Each path below is one point turned by a fixed rotation once a step. After each direction that follows a path, write how fast that rotation turns it, in degrees each step (0 if it stays still).
Each turn is a multiple of 5 degrees from 10 to 175, or 0.
path 1
[  0  22  14  17   2   3   1   4 -10]
[-13  15   3  19   6  11  -4  -1 -10]
[-14   3  -7  15   5  22   3   2  -5]
[-4 -3 -5  9 -1 24 15 10 -1]
[ 8  5  7  7 -6 15 20 13  0]
[ 9 17 16 14 -4  5 11  9 -3]
[-1 20 12 19  3  6 -3  1 -8]
[-12  11  -1  19   6  15  -6   0 -11]
[-13   1  -8  12   4  23   6   5  -9]
[-4  0 -1  6 -1 21 20 13 -2]
[ 7  8 11  9 -4 12 21 12  3]
[ 8 17 16 17 -2  5  8  5  1]
[-1 17  9 22  2  9 -7  0 -8]
[-10   9  -3  17   5  18  -5   3 -14]
[-12   1  -7   8   4  22  10  10 -11]
[-5  3  2  5  0 17 24 13 -1]
[ 4 11 13 12 -3  9 21  8  6]
[ 7 16 14 21 -2  7  3  2  2]
Directions:
[ 5 -8 -7 -6 -3  8  0  7 -8] : 65
[-15  -3  -6  -3   5   2   6  -1   1] : 60
path 2
[ -2  -8   5 -20  -4   4   7   9  11]
[15  0 -5  3 -8 17 -2 12  4]
[  3   1   8 -16  15   8   2  10   5]
[ 18 -11   3  -1  -4  14   5  -4   8]
[  4   6  14 -10  -4   2   5  17   9]
[  6 -12 -11  -9  -4  17   1   7   7]
[14  9 10 -2 10 12 -2 12  3]
[  7 -15   5 -16   2   9   7  -3  10]
[ 15   4   9   3 -12   9   3  13   8]
[ -3  -5  -2 -19   4  10   2  14   8]
[20 -2  0  4  3 18 -2  4  3]
[  4  -1  15 -17   7   3   7   6   8]
[ 13 -11  -2  -2 -14  13   5   4   9]
[  3   8   7 -10   4   7  -1  21   6]
[ 11 -13  -6  -8   6  17   1  -1   5]
[15  7 18 -2  2  6  4  8  6]
[  2 -14  -1 -17  -7   8   7   5  11]
[13  7  1  3 -4 14 -2 17  4]
Directions:
[ 5 12  8  8  0 -2 -2  6 -2] : 160
[ 3  1 -2  1 16  6 -4 -4 -4] : 90
path 3
[ 17  -8  15  -2  10 -22  -3  -1  -5]
[ 22 -19   8   5  14  -5   0  -1  -7]
[  8 -20  22  12   5   4   0  -3  -6]
[ -1 -15  26   9   1 -15   0   2  -1]
[  8 -17  11   5   7 -24   3  10   1]
[ 13 -22   3  13  10  -5   8  13  -1]
[  3 -16  16  21   3   5   9  11  -2]
[ -4  -4  21  17  -2 -12   8  15   2]
[  7  -1   7  11   5 -20  11  21   2]
[16 -3  1 15 10 -1 14 20 -2]
[ 9  5 16 20  4  9 11 13 -4]
[ 4 14 23 14  1 -8  8 11 -2]
[ 16  13  10   5   9 -18   7  13  -3]
[26  7  6  8 14  1  7  8 -8]
[17  8 21 12  7  9  4 -1 -9]
[ 10  10  28   5   4 -10   0  -3  -7]
[ 20   3  15  -2  11 -20  -1  -1  -7]
[26 -9  9  3 15 -3  0 -3 -9]
Directions:
[ -8 -10  -3   6  -3  -1   4   9   5] : 20
[-4 -1  7  7 -3 14  0 -4 -2] : 90
path 4
[ 13 -17  12 -15  -9  -4  -5   1  -1]
[ -1   8  14  -6  -1  10 -16  -9  15]
[ 14  14  -1 -10  -4  -5  14 -10  12]
[-12  11 -13 -11   3   3  -1 -18  -8]
[ 14  -7   2  -6  -3   0   6  -9 -23]
[  3   8  12   8   4   3 -23  -7 -11]
[ 24   7   1   3  12 -11  -2   2   6]
[ -7   2 -14  -4  11 -14 -13 -10   9]
[  4 -20   2 -12   8 -10  10 -10   0]
[-14  -2  21  -9  -2  -4 -11  -8  -3]
[ 15   9  16 -17   2   3   4   7   4]
[  1  16 -11 -15  -8   0 -15  -5   6]
[ 15  -7 -12  -9  -1   9   6 -17   0]
[ -5   2   5   7  -7  -3  -6 -25 -10]
[ 13   9  13   3  17  -1   8  -5 -12]
[  1  14  -4  -4   6 -18 -16   5  -9]
[ 14 -15  -9 -10  16  -1  -8   2   2]
[ -2 -14   6  -1  -6 -14 -15 -14  10]
Directions:
[ 2 -4 -2 10 10 -9 -4  2 -4] : 40
[ -2 -15  -4  -2  -4   3  -3  -5  -6] : 85
path 5
[ -2  10   3  -8 -15 -10 -10  10  17]
[-14  -2 -13 -17   5  11  -3 -13  -3]
[24  6  2  2  7 15  8  3  5]
[ -5 -14  -7  10 -20   5  -4  13   4]
[-15  12  10 -13   7   6 -10  11  -6]
[  9   8  -8   0   1   4 -13 -18  16]
[  3 -13 -14 -12   2   5  16  12   7]
[  5   4  12  -1 -16  18  -3   3 -16]
[ -8   9 -10  16   8   3 -15  11  10]
[ -4  -5  10 -20  -3  -1  -1  -2  21]
[ 12  -4 -17 -12   1   9  -8  -6 -15]
[ 4 15 -3 10 -8 12 15 12  7]
[-14 -17   9   5  -3  13 -13   2   6]
[  9  11   0 -15   8  -6 -17  11   2]
[ -3   6 -17  -6 -15   6   6 -14  11]
[  1 -10   1  -2  14  21  11   9  -5]
[ 14   2  10  10 -15   4 -15  10   3]
[-23   4 -13  -7  -1  -3  -9   9   6]
Directions:
[-6  0  8 11 -3  1 -5 10 -3] : 85
[ 1  2 -4 -6 -3 13 -6  6  6] : 0
[  8 -12   2  -5  -4  -7  -3   7   1] : 110
